(in the rows, 128 means zero)
Where one turn sends some rows of the set: a few examples, then the rows asked
k_53: [132 141 152 137 138 168 149 115 157 120 139 165 140 110 129 144  59 135]
k_405: [148 119 128 149 140 142 155 144  90 161 120 119 131 137 127 153  65 153]
k_758: [118  95 133 109 109 121 190 154 145 135  97 133 125 131 130 157 110 133]
k_522: [132 116 122 113 179 142 154 107 122 162 118 100 126 129 126 138  82 128]
k_300: [136 165 109 168 159 133 154  89 106 135 136 127 111  98 116 140  87 146]
k_760: [116 112 121 147 137 134 169 113 125  96 118 192 115 110 149 147 108 125]
k_97: [106  99  96 147 124 133 177 115 150 113 106 152 111 147 114 133 117 167]
k_343: [158 143 159 136 109 154 170  83 110 153 124 146 145 137 131 136  86 115]
k_879: [103 118 165 122 125 126 166  93 155 152  89 133 103 115 137 150  57 146]
k_279: [133 148 117 128  75 141 151 118 126 108 113 164 133 111 157 145  79 165]
k_75: [164 114 123 134 133 139 146 137 144 146 102 167 128 107 111 174  69 119]
k_64: [111 177 129 105 122 141 154 122 128 116 115 133 103  90 145 149 131 143]
k_602: [ 96 132 138 132 141 124 133  79 121 102 120 150 127 103  98 145 115 147]
k_289: [153 138 122 103 129 137 165 116 156 144 135 128 105  86 132 150  78 100]
k_551: [110 100 115 122 124 139 123 116 133 136 121 162 125 129 112 139  46 153]
k_674: [112 116 122 167 126 172 139  97 147 138 123 109 127 128  87 132  78 129]
k_537: [107 143 124 169 106 160 137 137 116 137  96 148 128 139 121 102  91 129]
k_349: [135 137 113 118 144 162 153 139 112 107 102 136  92 154 121 184  95 130]
k_6: [154 110 131 119 116 130 148 113 129 158  85 143 131 153 168 127  85 130]
k_372: [116 141  98 131  95 164 153 132 112 114 140 117 120 130 118 130 136 147]
k_897: [142 149 136 120 100 134 203 128 132 168 107 107 120 108 126 158 104 160]
k_378: [115 101 130 122 144 125 159 116 129  95 121  90 112 103 150 147 112 140]
k_523: [ 83 158 134 155 111 151 155 129 122 105 129 147 102  98 102 136 101 132]
k_70: [159 147 130 141 119 138 187 147 131 105 130 119 124 116 102 155 102 113]
k_598: [120 134 140 147 112 126 149  85 122 145 121 165 138  98 132 103 125 138]
k_654: [104 132 114 111 100 136 171  80 137 131 127 100 110 103 143 103 106 138]
k_291: [129 120 115 134  96 113 146  97 113 151  91 107 117 106  85 131 118 139]
k_896: [127 140 110 115 122  94 195 113 126 128 108 150 112 129 153 134 126 155]
k_507: [142 137 121 126 119 142 155 123 132 133 112  60 139 121 124 146  80 154]
k_901: [108 112 141 125 122 163 130  63 106 149 116 152 120 132 138 132  90 149]

k_654 goes to k_70
k_551 goes to k_602
k_507 goes to k_75
Where do these go?
k_300 goes to k_279
k_522 goes to k_53
k_97 goes to k_378

Where one turn sends some rows of the set: a few examples, then the rows asked
k_515: [132 124 147 104 122 165 133  88 115 128 116 139 140]
k_246: [157 133 153 150 104 120 114 111 137 130  74 128 139]
k_63: [127 130 148 103 125 165 136  94 110 131 115 145 139]
k_29: [129  86 124 142 109 116 126 128 143  99 102 107 128]
k_126: [149 137 123  99 142 135 119 148  99 149 161 112 110]
k_190: [141 137 124  91 144 131 121 155 102 152 152 117 112]
k_962: [126 129 148 101 124 163 135  94 113 132 113 144 141]
k_341: [156 120 122  98 139 133 109 133 111 145 161 100 111]
k_482: [147 105 116 100 143 126 119 139 134 143 148  99 100]
k_574: [132 129 147 108 122 166 134  90 110 129 120 143 140]
k_991: [152 129 121 115 146 135 131 149 110 147 161 113  97]
k_224: [135 151 154 140 116  95 142 154 122 118  89  96 146]
k_985: [142 134 121 109 149 133 133 158 111 151 155 119  98]
k_800: [155 110 117 109 143 130 119 136 127 142 157  99  99]
k_423: [152 137 153 150 110  98 132 136 126 111 101  80 145]
k_183: [130 130 148 106 124 166 136  92 109 132 117 144 140]
k_181: [103 116 127 130 118 113 145 161 130 112  89 135 129]
k_294: [126 124 147 101 124 163 134  92 116 132 112 141 140]
k_481: [130 123 147 102 122 163 132  89 115 129 114 140 141]
k_196: [138 141 154 137 114  93 137 148 128 115  88  89 147]
k_313: [161 150 155 160 106 126 121 121 119 134  84 138 138]
k_554: [141 115 120  82 141 126 110 141 122 147 145 101 113]
k_493: [133 130 121  99 150 128 134 162 118 152 144 121  98]
k_943: [144 130 130 176 113 135 146 144  99 105 132 130 124]
k_382: [155 152 155 159 113 103 140 142 111 114 109  90 144]
k_415: [111  97 125 130 113 113 134 146 143 105  90 119 129]
k_398: [153 111 128 175 109 134 135 127 112 100 133 115 124]
k_295: [140 157 156 147 117  98 145 154 114 120  96  99 145]
k_62: [151 113 120  90 139 129 108 135 119 144 153  97 112]
k_846: [147 149 156 148 108 120 123 129 124 137  71 143 139]
k_572: [148 159 156 155 114 102 144 151 109 117 103  96 144]
k_22: [134 132 122  83 144 128 119 154 110 152 145 114 113]
k_162: [145 142 155 143 108 118 120 125 132 135  67 139 140]
k_118: [151 134 153 144 106 116 116 119 136 132  68 133 140]
k_561: [132 120 119  91 149 123 129 158 129 150 138 115 100]
k_560: [126 139 130 163 117 132 153 161  96 112 119 142 125]
k_932: [135 122 120  78 141 125 115 150 118 149 141 108 114]
k_257: [158 119 119 117 145 134 124 141 117 144 163 105  97]
k_807: [111 132 129 145 118 122 153 168 112 114 101 144 127]
k_353: [133 126 147 106 122 166 133  89 111 129 118 140 140]
k_453: [147  94 126 161 106 125 127 122 131  96 121 105 125]
k_454: [154 152 155 154 107 125 123 127 119 136  77 143 138]
k_926: [157 143 154 158 111 101 135 136 119 112 107  84 144]
k_567: [136 111 118  92 146 122 123 149 134 147 139 106  99]
k_649: [165 143 155 162 105 125 117 113 123 132  84 132 137]
k_615: [164 136 153 158 103 123 114 111 129 130  81 128 139]
k_419: [155 129 122 102 139 137 114 139 103 147 164 105 110]
k_273: [145 137 153 141 112  94 133 140 131 112  93  82 146]

k_649 goes to k_118
k_493 goes to k_257
k_126 goes to k_62
Where do these go?
k_415 goes to k_560
k_382 goes to k_273

Where one turn sends some rows of the set: a few examples, then the rows asked
k_752: [132 110 112 105 108  88 129 124 144  93 131 115 147 129 105 145  92 147
 143  92 112 137 120 118 105 147 115 148 114 129 135 118]
k_702: [129 174 167  96 112 193 120 117 126 124 106 131 145 127 118 137 156 104
 113 149 151 163 120  80 129 104 141 101 139 114 140 113]
k_355: [138 181 184 113 128 171 130 135 126 102 109 145 113 129 132 182 140 131
 135 135 152 141 117 114 159 133  92  95 119 132 154  94]
k_954: [141 163 168 114 133 179 121 113 117 133  99 109 122 119  95 143 128 141
 128 151 192 147 111 105 144 139 106 106 138 152 153  92]
k_596: [128 110  97 102 116  88 127 125 149 102 123 110 143 124 111 139 103 144
 138  98 119 134 115 122 112 157 116 153 107 121 127 120]
k_156: [132 104 103 100 110  97 132 121 147  99 134 109 153 125 107 146 100 149
 147  97 114 136 116 121 108 147 114 146 114 120 128 123]
k_934: [126 155 178 109  95 172 112 132 117 109 101 144 117 137 130 175 160 144
 130 152 134 160 116 120 143 104 136  79 123 130 146  88]
k_945: [133 183 169 105 113 186 127 114 137 122 100 141 137 123 112 143 151 101
 113 145 157 157 126  81 130 117 130 106 138 104 145 117]
k_553: [123 103 108  98  96 100 132 121 152 100 133 107 150 123 110 148 102 155
 149  97 108 143 115 122 101 144 122 146 117 124 120 125]
k_124: [113 169 161 122 112 155 105 112 104 133  98 114 139 159 136 127 156 122
 121 140 134 142 137  94 129  83 131 107 128 128 124  59]
k_877: [130 104  92 101 114  89 127 126 147  98 120 111 137 127 110 141 105 146
 130  95 120 128 116 127 110 149 110 148 105 119 128 126]
k_247: [127 114 100 109 114  80 127 128 147  95 121 110 142 129 108 143  98 142
 136  97 116 129 117 119 109 151 115 146 106 124 131 120]
k_138: [127 157 174 107  98 176 128 117 121 137  94  99 124 119  99 168 131 151
 127 157 177 158 107 112 132 119 128  88 151 133 145  92]
k_851: [113 176 164  87 110 201 124 125 116 133 103 122 142 132 122 129 153 109
 114 137 152 154 124  76 134 109 141 107 129 127 132 115]
k_498: [109 194 171 122 125 167 132 114 112 130 100 112 127 149 135 136 126 123
 133 120 155 133 140  88 138 119  83 111 125 138 116  66]
k_645: [130 157 161 117 136 171 109 114 112 145  87 112 120 121  99 131 135 139
 121 154 194 144 108 106 146 133 121 107 128 154 144  85]
k_799: [124 178 175 107 139 175 121 137 119 108  97 144 106 126 139 161 148 131
 134 130 158 134 120 109 168 140  96 105  96 148 143  90]
k_59: [ 99 109 105  94  93  99 138 127 146  94 123 100 141 123 111 150  98 161
 144  98 114 143 114 123 101 139 122 144 119 128 108 126]
k_849: [104 181 166  88 122 193 127 123 121 143  96 121 133 128 122 127 145 107
 113 132 158 146 118  72 146 119 132 101 120 123 131 115]
k_111: [108 112  94 105 106  85 134 132 149  98 111 101 135 123 112 144  99 143
 128 100 120 127 112 127 105 154 124 148 104 122 121 120]
k_981: [115 111  96 101 108  88 130 127 152 107 115 101 140 123 113 136 110 145
 128 101 118 129 113 128 108 154 120 150 102 117 117 121]
k_841: [103 110  99 104  95  96 135 131 151 104 113  99 136 120 117 143 106 154
 134 101 118 134 111 127 108 150 126 148 105 119 106 126]
k_904: [126 104 104  93 100 103 135 122 145  96 131 110 143 127 107 149 101 159
 146  93 109 135 117 118 102 137 114 142 123 126 123 129]
k_375: [105 177 161 120 127 165 110 116 103 134 100 112 128 153 142 120 140 129
 129 126 145 138 140  84 137 101 112 115 118 147 117  59]
k_146: [120 152 157 116 120 167 107 117 112 147  81 105 115 118  99 135 138 145
 112 160 186 150 106 110 141 120 142  95 131 146 139  85]
k_599: [130 188 180 132 104 148 133 111 129 119 101 116 131 150 127 168 134 112
 128 141 143 142 134 102 125 101 106  95 145  94 133  72]
k_230: [ 99 110  98  99 100  92 136 133 147 101 112  97 132 121 118 150  99 152
 134 100 116 136 114 128 101 143 131 143 110 124 112 121]
k_491: [117 154 164 112 105 171 116 117 113 146  84 100 117 121 100 152 139 148
 116 161 183 156 106 112 135 116 142  85 140 136 142  88]
k_652: [109 153 164 101 109 169 106 138 110 115  94 137 111 138 141 154 166 146
 123 147 143 156 116 118 153 103 140  88 103 147 133  84]
k_242: [121 107 109  98  99  98 134 127 143  91 129 108 147 123 110 146  95 158
 151  90 111 142 115 117  97 137 116 143 121 134 128 122]
k_822: [105 100 101  92  88  98 136 127 148  99 122 103 136 122 116 151 103 161
 146  95 110 142 116 120 103 140 119 138 118 121 111 128]
k_651: [107 169 161 100 124 173 109 141 108 118  95 135 107 131 141 146 157 139
 126 139 151 140 118 111 164 121 121 100  93 156 131  87]
k_336: [127 175 171 127 102 146 113 108 118 126  94 115 137 155 131 149 149 117
 118 147 133 146 136  97 121  83 126  91 144 107 138  66]
k_449: [121 200 180 128 119 156 138 114 130 121 102 115 132 145 135 161 120 120
 133 126 152 133 135  92 133 118  79 106 141 112 122  73]
k_917: [102 105  91  99  97  98 135 127 149 102 114 103 131 120 114 145 107 157
 137  97 117 138 113 131 108 143 126 140 109 117 107 126]
k_550: [141 166 175 109 119 185 127 113 123 137 105 100 129 121  93 164 123 149
 135 154 186 152 109 107 136 131 108 101 151 147 152  92]
k_194: [108 108 105  96  88 100 134 127 148 100 125 102 143 118 117 147 107 160
 144 101 113 145 111 121 105 144 123 143 116 119 109 125]
k_766: [127 185 172 107 124 185 134 116 138 132  99 144 131 122 113 141 144 102
 115 135 166 146 116  79 138 128 117 103 128 109 142 120]
k_107: [133 104  97  96 112  96 131 122 149  95 131 111 141 128 106 142 100 154
 138  96 112 131 117 122 110 145 110 145 114 125 129 127]
k_292: [106 190 166 102 126 189 133 120 133 142  98 133 132 124 120 131 137 107
 114 130 165 146 122  75 148 128 122 104 120 114 134 121]
k_780: [117 109  90  99 108  86 131 128 146 103 114 103 133 121 112 140 111 148
 129  97 116 130 113 128 108 147 116 145 104 117 117 126]
k_556: [141 168 181 111 103 170 125 130 132 101 112 144 118 132 130 187 150 139
 137 146 142 152 113 118 148 115 112  81 129 121 153  97]

k_247 goes to k_752
k_645 goes to k_954
k_780 goes to k_877
Where do these go?
k_766 goes to k_945
k_556 goes to k_934
k_599 goes to k_336

Where one turn sends some rows of the set: a few examples, then the rows asked
k_392: [ 95 105  86 148 167 142 111 118 119 122 133 161 104 125 122 124 124 123
 130 121 132 117 135 107  99 161 139 103 190]
k_840: [142 107 138 166 161 113 125 125 122 136 145 163 114 101 109 107 132  74
 137 105 111 111 120 119  81 149  71 120 116]
k_154: [140 119 131 115  98 105 149 107 136 141 108 136  70 110 138 100 116 117
 129  97 112 128 158 149 151 138 109 112 148]
k_490: [108 152 137 146 140 129 122 120 126 137 162 142 128 121  99 130 156 100
  78 110  99 124 142 140  72 167  90 118 137]
k_660: [144 153 131  96 116  82 118 115 128 144 108 127  90 132 130 107 142 104
 100 127 140 148 178 127 112 151 122 142 162]
k_642: [145 122 120 126 156  91 138 132 130 134 120 191  90 144  88 103 167 113
 118 121  99 129 110 155  96 126 135 115 163]
k_582: [138 104 140 124 111 120 145 116 144 114 141 114 100 163  98 135 137  99
 118  79 138 136 126 145 113 110  86 127 133]
k_776: [115 105 139 126 152 129 131  87 100 123 163 150 120  85 141  72 128 114
 134 112 107 130 136 128 123 153 110 118 122]
k_388: [ 90 120  80 160 151 147 105 136 114 136 147 134 115 133 136 110 115 115
 146 120 126 129 154 100 103 159 131 116 176]
k_255: [119 119 116 142 154 151 139 146 115  77 165 123 125 130 124 139 146 120
 142 116 123  84 122 134 111 115 109 112 145]
k_509: [159 152 125 151 123 128 104 120 108 146 113 175 111 137 115 104 119 121
 134 148 129 136 173 133 101 179 121 114 156]
k_746: [125 104 132 148 169 127 139 138 132 138 136 180 111 131 132  75 147  95
 162  91  88 129 144 126 100 116 139 120 131]
k_756: [115 118 131 101 155 134 128 138 123 143 103 169  99 159 121  54 155  99
 117 110 145 127 135 117  98 127 100 124 151]
k_309: [114 112 115 132 155 150 144 129 127 125 152 109 118 127 118 126 134 104
 154  73 123 124 109  89 125 121  93 160 144]
k_288: [137 134 139 122 121 128 156 123 138 110 125 101 108 169 122 135 148  99
 108  82 147 138 127 146 122 108 104 139 159]
k_589: [166 120 132 119  82 110 135 111 136 132 104 129  81 114 148  96 134 117
 133  94 116 128 152 142 146 144 123 124 141]
k_152: [171 122 150 129  83 115 125 123 135 128 115 138  92 122 145 101 140 104
 116  84 125 139 138 125 122 161 148 120 125]
k_144: [127 136 130 141 154  90 134 113 130 114 149 149 131 120 134 123 143  56
  97  99 145 142 124 114  69 141 133 132 138]
k_978: [156 142  98 117 137  84 123 101 151 118 132 153 136 113 137 121 149  84
 129 139 103 122 126 158  99 124 131 108 135]
k_11: [132 120  94 125 135 108 106 124 111 135 126 140  97  99 118  93 152 149
 140 146  89 139 158 130 117 166 153 121 174]
k_812: [142 120 100 143 157 105 110 137  98 149 111 142 114  97 126  81 149 149
 137 145 102 133 148 126 107 167 138 118 178]
k_122: [156 111 130 112 117 144 130 132 123 116  86 157 137 106  99 117 169 101
 147 135 103 125 108 158  97 134 117 131 152]
k_639: [166 148 156 128 113 103 143 138 133 132 115  99 108 115 126 143 165  88
 112  93 122 129 130 135 108 129  94 157 135]
k_444: [101 138  95 155 193 132 126 155 105 143 161 133 118 141 107 106 146 137
 134 119 111 119 133 110 106 134 100 129 171]
k_485: [106 147  86 106 107 126 134 114 151 117 156 156 109 119 115 132 153  70
 138 105 117 140 128 121 102 137 147 153 145]
k_253: [104 125  73 166 135 151 100 138 125 138 155 127 114 137 130 108 115 102
 152 129 128 144 155 110  82 148 118 126 171]
k_254: [140 113  90 153 139 150 128 126 113 101 139 110 120 115 122 140 136 115
 125 120 135 108  68 130 111 142 107 132 159]
k_323: [141 153 138 123 137 136 166 129 126 115 111 114 119 168 133 124 140 108
 103  94 148 124 125 152 127 103 112 135 153]
k_773: [148 132 138 161 115 121 118 144  86 150 115 164  94 130 108  95 131 137
 117 133 122 138 171 134  98 179 121 120 172]
k_731: [114 130  99 154 170 153 122 161 108 134 146 135 116 147  87 106 159 147
 141 122  94 121 133 112  96 142 105 132 170]
k_358: [162 135 168 117 119 115 139 125 119 122 115  98 125 102 133 140 145  96
 110  97 131 118 126 124 118 140  87 152 133]
k_540: [159 143 118 112 113  79 124 119 127 154  96 134  88 121 132  93 145 101
 128 122 138 159 166 124 111 145 131 154 162]
k_180: [134 130 151 164 109 124 126 160  90 138 133 151  81 108 114  97 137 127
 116 125 110 140 169 139  90 175 126 113 169]
k_763: [126 123 104 153 145 148 130 137 108  90 156 106 121 118 115 151 138 116
 136 121 127  96  90 132 117 139  93 122 156]
k_390: [114 118 118 140 159 127 147 124 127 125 164  97 115 109 121 145 144 100
 144  78 107 127 106 111 128 115  97 150 144]

k_639 goes to k_540
k_288 goes to k_589
k_254 goes to k_323
Where do these go?
k_392 goes to k_255
k_978 goes to k_642
k_731 goes to k_309
k_490 goes to k_485

Where one turn sends some rows of the set: a few examples, then the rows asked
k_399: [152 109 125 109 136 147 179 133 142  81 115 118 147 126 110 129]
k_25: [133 104 139 138 105 133 112  87 101 141 147 132 139 134 149 131]
k_667: [123 141 138 116 139 125 100 127 167 105 116 122 109 160 153 131]
k_653: [164  95 143 143 120 124 119  95 129 113 123 120 139 102  99 132]
k_931: [148 104 134  79 133 114 131 108 119 125 105 135 177 154 116 143]
k_997: [ 86 112 145  88 127 163 125 119 116 124 114 148 144 148 115 144]
k_229: [136 148 112 123 159 118 140 101 159 117 113 124 164 138  96 140]
k_882: [109  86 136 157 115 152 111 118 152  92 139 129 145 138 133 132]
k_88: [111 133 109 113 153 154  85 124 108 129 133 148 147 112 139 115]
k_952: [155 138  97 102 112 129 148 113  90 116 142 159 135 153 109 137]
k_817: [134 116 119 163 126  97 131 102 124 115 144 117 129 159 114 104]
k_836: [109 106 100 110 121 106 131 132 158  98 132 104 151 122 111 106]
k_757: [140 106 104  99 148 109 148 128 123 156 118 139 130 132 147 170]
k_790: [173 121 141 106 134  87 128 117 119  99 150 152 143 119 127 108]
k_545: [115 138 110 122 156 123 123 125 115  89 132 144 138 166 116 166]
k_396: [102 148 132 128 140 108 171 147 140 132 116 141 122 146 131 134]
k_907: [130 127 144  97 108 121 135 113 117 123 115 118  68 125 123 121]
k_127: [130 103 136 162 158 132 106 125 118 142 104 109 105 125 138 123]
k_499: [149 138 117 103 157 161 137  93 131 148 111 145 101 125  94 137]
k_218: [132 153 159 119 116 130 136 121 122  89 129 143 103 147 150 101]
k_974: [136 124 137 108 103 142 127 111 126 115 138 171 136 122 124  75]
k_699: [121 131 103 121  99 142 135 119 139 107 112 106 101 103 100 112]
k_298: [153 126 113  94 130 132 120  88 113 119 141 100 111  98 131 149]
k_332: [128  99 114 105 188 156 143 123 125 104 129 132 143 126 138 144]
k_61: [100 116 120 121 121 158 135 129 122 111 133 149 126  78 120 101]

k_218 goes to k_61
k_499 goes to k_952
k_817 goes to k_882
Where do these go?
k_545 goes to k_332
k_298 goes to k_790

